Each row is where one point has got to under a steady rotation. How many ticks took it there?
The counts run from 0 to 547.
[116 141  93  93 126 133 143 107 104 107 128 110  71 127 128 143 102 146
  83 116 154 162 166 135 125 149 128 158 117 105 195 122 146  81 129] : 152
[108 115  86 138 131 141 153 106 136 143 140  60  80 147 136 106 119 139
  82 124 187 164 114 142 103 148 170 146 146 134 112 128 111 108 156] : 515
[118 100 130 162 122 126  91 145 120 149 125 115 110 169 159 104 100 123
  88 128 125 154 172  77  93 175 182 163 127 138 140 122 129 117 130] : 343
[ 95 117 138 117 152 163 101  98 113 141 134 121 108 134 146 141  93 157
  94 150 170 126 133 108  94 191 160 157 136  91 165 138 130  86 113] : 479
[ 92 107 138 159 132 157 168 129 109 161 143 130 105 145 140 117  76 139
 146 107 162 162 147 113  87 152 175 140 124 142 161 164 120 157 139] : 486
[139 125 130 152 169 104  99 126 149 139 168 127  70 123 111 133  99 139
  92 123 143 177 120 143 128 152 145 165 132 157 161 142  94 149 185] : 12
[115 112 126 152 106 142 143 142 108 114 127 101 113 132 146 105  67 112
 120 129 146 146 178 112  68 184 142 157 117 127 187 152 139 143 151] : 447
[168 131 108 151 127 182 129 137 115 155 135  95  84 127 118 168 116 152
 113 136 167 162 164 129  98 166 127 148 152 153 134 117 130  74 126] : 397
[ 97 138 139 173 120 118 156 132 122 139 141 125  71 124 101 128  88 147
 118  92 162 196 168 116 121 108 152 173 157  90 143 128 108 104 142] : 390
[154 116  94 104 131 126 131 134  78 115 169  79 103 137 138 132 120 138
  62 107 140 162 156 115 109 134 163 120 105 141 180 119 140  95 157] : 372
[ 98 148 114 121 116 107 116 133  92 139 165 152  92 106 127 151  84 178
 147 119 147 155 202 139  86 151 144 149 134 132 154 142  89 114 129] : 364
[132 115  97 110 129 196 123 144 124 117 111  82  79 135 136 125  81 172
 127 125 186 144 115 115  92 158 148 136 146 159 155 171 145 117 154] : 158
[114 152  94  89 158 121 139 116 133 131 149 124  55 139 121 118 103 151
 112 153 153 150 140 157 112 123 158 201 111 170 157 119  99 128 140] : 115
[106 131 124 113 157 134 107 107 133  90 160 113  85 128 119 115  83 184
  69 156 118 159 153 144 122 149 144 149 173  97 149 122 142 122 154] : 257
[ 59 124 117 148 142 133 121 138 137  86 122 137  79 132 168 135  93 191
 117 121 175 152 123 109 105 124 130 167 156 134 129 123 131 107 115] : 61
[122 100 123 155 138 126  85 160 118 142 119 122 106 169 144 101  77 122
  80 135 117 152 172 108  99 176 173 145 144 158 143 116 128 130 144] : 342
[129 109 151 128 106 171 141 125 128 122 170 112 100 101 185 139 114 183
 120 114 128 179 138 130  83 136 150  96 152 153 157 120 134 106 167] : 3
[132 104 103 114 122 160 138 148 122 118 136  91  95 130 192 110 104 157
 110 139 101 172 138 130 114 157 176 137 158 165 143 103 139 129 160] : 541
[136 118 142 116 123 154 138 135 152 141 136 110  61 173 119  89  89 123
  98 139 155 130 130 142  92 147 181 180 122 133 131 149 122 100 130] : 316
[136 137  99 137 133 191 123 109 118 158 129 121  79 134 105 138 128 165
  83 155 141 158 143 147  96 148 151 132 140 164 166 105 145  76 128] : 399
[111 100 195 150 138 128 116 142 118 135 150 116  99 136 138 128  77 164
  96 153 174 171 143 106 105 138 145 136 166  85 137 124 116  73 129] : 98
[110 121 139 141 131 125 127 125 160 138 148  64  79 148 119  92  90 138
  56 128 159 157 141 111 113 131 161 143 150 121 133 102 134 112 165] : 95
[ 99 112 107 133 115 133 132 149 121 115 105 136  78 129 148  92  45 120
 115 138 142 139 151 140  88 158 137 156 139 144 198 132 129 129 158] : 445
[134 139 134 106  97 157 140 147 141 106 164 122  67 124 147 139  66 119
 101  86 120 153 159 147 112 165 178 128 125 128 141 151 128 141 182] : 289
[175 103 164 133 160 128  86 149 141 113 164 119  96 147 151 136  93 162
 129 137 120 159 174 123  90 160 129 174 132 160 157 127 106 117 145] : 499
[ 95  91 124 128 175 157 116 130 143 103 120 115 108 176 151  88  88 158
 113 109 139 156 113 113  91 120 172 155 157 167 157 114 135 145 163] : 380
[110 121 158 157 171 146 116 133 124 142 181 125 103 127 127 161 117 185
 119 126 170 168  98 100 103 111 175 151 156 128 117 118 105  97 140] : 137
[147 130 113 141 133 114  89 119 139 116 120 130  84 130 119 117 106  92
 114 121 158 165 133 131 101 156 153 212 131 126 166 109 101  97 182] : 472
[106 124 109 125 118 111  93 113  99 100 150 144  73 124 158 116 129 171
  95  90 130 187 127 107 116 132 166 140 136 102 169 162 139 100 139] : 507
[136 113 138 175 116 162 151 108 133 149 143 142  76 141 138 143 138 162
 120  78 157 183 148 133  86 144 136 137 127 159 154 163 130  99 138] : 106
[126 145 129  92 143 153 105 119 129 107 114 133  82 141 122 134  80 124
 113 165 182 148 132 133  97 188 148 181 107 114 166 145 126 121 138] : 155
[ 87 118 114 114 148  98 118 146 131  88 158 131  96 125 170 124  77 118
  91 107 141 143 125 121 121 145 170 162 120 140 162 117 112 156 179] : 89
[139 104  80 148 157 145 147 128 115 160 143  78  70 129 162 169 128 154
 117 121 142 152 131 111 134 167 153 184 153 152 154 103 122 102 134] : 436
[104 136 116 108 170 158 170 128 127  94 158 105  86 131 110 149  72 181
 131 111 136 135 157 160 112 127 146 157 173 136 151 118 119 130 146] : 36
[114 120 136 121 191 158 130 139 122 102 176 139 107 167 115 133  84 167
 103 132 124 167 151 154  95 151 176 138 148 166 109 140 106 156 138] : 458
[113 110  92 138 141 130 117 148 110  97 133 132  91 131 147 132  94 101
 114 126 150 187 101 131 115 179 191 188 137 106 125 149 100 136 157] : 511
[101 106 132 116 155 162 103  95 121 133 138 107 101 137 143 124  94 145
  68 154 149 121 128 127  93 186 173 155 142  97 175 129 136  91 127] : 478
[150 101 151 131 118 162 134 139 122 142 154  92  78 146 151 119  94 149
 133 148 161 130 125 132  83 149 181 156 140 116 151 161 128  62 122] : 318
[130 142 114 146 104 149 100 149 119 165 170 127  81 100 132 131  88 172
 102 111 108 140 154 130 111 116 167 110 162 164 163 107 132 108 179] : 43
[ 98 142 137 145 157 132 116 114 127 137 151 153  85 125  83 139  71 125
  84 120 188 138 117 151 105 135 143 152 131 115 175 137 107 106 154] : 232
[107 124 133 112 139 101 136 136 123 110 196  94  91 116 148 107  87 147
  81 160 147 132 102 125 112 117 185 149 114 120 162 122 123 130 165] : 413
[102 135  78 128 143 149 136 112 130 162 138  92  68 124 155 141 112 152
  87 152 127 129 139 128 120 163 171 173 138 151 152  80 126 107 125] : 438
[152 124 115  94 159 157 137 113 105 132 153 139  94 159  90 123  88 144
 110 140 135 167 163 184  88 138 156 143 133 164 175 128 105  99 148] : 76
